Named moves (each a turn or a mirror), then the moves between two rows, first move first; the first pair answered
move nume:
[-1.70  1.05  0.69  1.06  0.14 -0.09 -1.16  1.35]  ->  [-1.57  1.15  0.44  1.16  0.18  0.28 -1.43  1.52]
[-2.11  1.90 -1.13 -1.96  0.24  1.27  1.92  1.14]  ->  [-1.50  1.81 -1.17 -2.08 -0.24  2.47  0.94  1.49]
[-1.41 -5.30 -2.26  0.81 -0.62  0.70  4.94 -0.19]  ->  [ 0.37 -5.86 -2.54  0.33 -1.91  3.57  3.17  0.49]
move netez:
[ 0.24 -3.03 -4.63 -2.25 -0.46  1.22  3.03 -0.19]  ->  [ 2.69 -2.95 -4.78 -2.70  0.02 -0.39 -0.32 -1.24]
[ 0.63 -1.14 -1.84 -0.96  0.35 -1.62 -0.80 -2.00]  ->  [-1.82 -0.60 -1.55 -0.57 -0.06 -0.69  2.09 -0.91]
[ 2.26  2.65  3.38  2.19 -0.72  2.33 -3.86  1.93]  ->  [-0.50  5.39  2.75  2.43  1.38 -2.18 -1.00  1.23]
[ 0.38  1.93 -0.04 -0.93 -0.43 -3.14  1.35  0.52]  ->  [-0.01 -0.01  0.30 -0.19 -2.44  1.68  2.04  2.33]
move Vum:
[ 2.70 -0.37  0.88  1.33 -2.62  4.30 -1.79  0.22]  ->  [ 1.01  1.32  3.85  3.87 -0.78  0.60 -1.83  0.55]
[-1.96  2.56  1.62  0.96 -0.22  0.32  0.50  1.68]  ->  [-2.13  3.04 -0.27 -0.38 -0.16  1.00  1.56  1.33]
[ 0.90  4.53 -2.44 -1.67 -0.61  0.36 -2.57 -0.17]  ->  [ 2.08  2.95 -1.90 -0.83 -1.57  2.69 -3.73  0.36]
[ 1.28  1.83 -1.63 -2.19 -4.72  2.80  1.57  1.89]  ->  [ 1.74  0.13  1.84  0.63 -4.82  3.14 -0.14  2.48]
move mig:
[ 1.53 -0.24 -1.42 -1.31  1.23 -0.93 -2.59 -1.56]  ->  [ 1.81 -0.31 -1.45 -1.36  1.39 -1.08 -2.74 -1.69]
[-1.36  3.54 -0.55 -0.14  2.13 -3.73 -1.82 -0.37]  ->  [-1.40  3.78 -0.73 -0.19  1.99 -3.30 -1.57 -0.47]
[-2.14  2.31  1.23  1.79  0.86 -2.30  0.39  0.99]  ->  [-2.07  3.73 -0.06  0.30  0.41 -0.55  1.10  1.37]
move Kifat:
[-1.50 -2.26 -2.47 -3.55  0.34  2.48  1.98  0.07]  ->  [-1.32 -1.30 -3.31 -4.12  0.99  0.67  1.56 -0.88]
[-1.57  5.73  0.55 -0.70 -1.04  3.39 -1.70  2.33]  ->  [-2.15  4.56  1.00 -0.17 -1.43  4.64 -0.27  3.00]
[ 2.29 -2.52 -3.50 -1.89 -1.94  1.63 -0.03  0.30]  ->  [ 1.94 -2.39 -3.77 -1.91 -1.87  1.30  0.43  0.31]
[ 2.65  0.87 -0.20 -0.40 -0.15  0.44 -1.10  0.43]  ->  [ 2.52  0.20  0.14  0.46 -0.58  1.62 -0.53  1.05]
Now pairs of rows:
Each pair is 2 to 3 moves apart.
[ 0.30 -0.92 -5.27 -2.12  0.04  1.76 -2.43 -3.28]  ->  [-4.36  1.53 -4.55 -1.32  0.06  2.58  1.95 -1.29] | netez, Kifat, netez
[ 0.36 -2.02  4.42  3.37 -2.19  2.08  1.06  1.16]  ->  [-2.63 -0.91  2.02  1.91 -0.26 -1.30  5.27  0.01] | Kifat, Vum
[-0.70 -6.10  4.09  6.16  0.59 -1.44  0.54  1.13]  ->  [-1.90 -4.49  1.21  4.17  2.47 -6.27  3.07 -1.04] | Kifat, Kifat
[ 4.15  1.30 -0.55 -0.69 -1.08  2.28 -2.18  1.00]  ->  [ 0.27  0.92  2.48  2.03 -1.09  2.92  1.79  3.11] | Vum, netez, netez
[-1.92 -0.29 -0.88 -0.37  0.83  0.14  3.18 -0.72]  ->  [ 1.73  0.41 -1.41 -1.91 -0.41  2.58 -0.94 -0.68] | Kifat, nume
[ 1.25  5.02  0.50  1.44  0.74 -1.64 -1.77  0.81]  ->  [-0.55  3.10 -0.79  0.99 -1.33  3.56  1.74  2.57] | netez, Vum, Vum
[-2.17 -0.67  3.02  2.06 -0.06  0.74  2.29  2.74]  ->  [-2.90 -0.41  0.94  0.63  0.11  0.53  4.12  2.23] | nume, Kifat, Vum
[ 6.21 -2.81 -3.22 -2.77 -0.28  1.74 -5.18 -2.75]  ->  [ 4.60 -3.25  2.40  2.00  1.69 -3.32 -6.29 -2.58] | mig, Vum
[ 3.47 -2.26  2.64  2.46 -2.32  1.94 -4.31 -0.32]  ->  [-1.33 -1.25  4.79  4.80 -0.58 -2.67 -0.08  0.18] | Kifat, Vum
[ 1.03 -1.05 -0.93 -1.76 -0.46  4.43 -0.74  0.93]  ->  [ 0.28  0.18  1.59 -0.36 -0.31  4.32 -1.64  2.12] | Vum, mig
[ 3.95  4.50  1.61  1.96  1.12 -2.02 -6.02 -1.04]  ->  [ 1.05  5.85  3.44  3.44  1.65 -2.81 -4.02  0.17] | Kifat, Vum
[-1.38 -2.16 -1.15  1.17  1.83 -5.77  1.54 -2.90]  ->  [ 4.01  0.15 -1.96 -1.71 -0.64  0.75 -5.46 -1.53] | Kifat, nume, mig
[ 1.60  3.09  3.40  1.43  0.37 -1.20 -4.45  0.56]  ->  [ 0.67  5.70  0.67 -0.71  0.18 -0.59 -2.96  0.30] | Vum, Kifat, Vum
[ 2.58 -1.37 -0.97 -0.09 -1.63  5.08 -3.02  0.32]  ->  [-1.17  1.70  3.83  3.83  1.59 -2.07 -2.00  0.67] | Vum, netez, Kifat
[-3.53 -0.48  4.55  5.08 -0.98  2.04  1.49  4.13]  ->  [ 0.04  3.23  4.97  3.96  0.85 -2.41 -4.75  1.72] | netez, Vum, Kifat
[ 2.46 -1.92 -1.18 -1.70 -1.22 -0.16 -2.44 -0.14]  ->  [-1.91  2.52 -1.54 -1.80 -0.11 -1.31  1.58  1.08] | Vum, netez, mig
[-1.00  0.95 -1.13 -1.56 -0.95  3.57  1.97  1.62]  ->  [ 0.68  0.91 -2.85 -2.78 -0.64  2.25  0.83  0.12] | netez, netez, Vum
[ 3.73  0.06 -0.13 -0.95 -1.09  2.67 -3.07 -0.56]  ->  [ 1.10 -3.07 -0.31 -0.06 -2.07  3.91  1.25  0.28] | Kifat, Kifat
[ 0.65  2.07 -2.30 -2.71 -0.68  2.52 -1.04 -1.45]  ->  [ 0.55  0.40  3.14  1.64 -0.23  1.14 -3.32 -0.23] | Vum, Vum
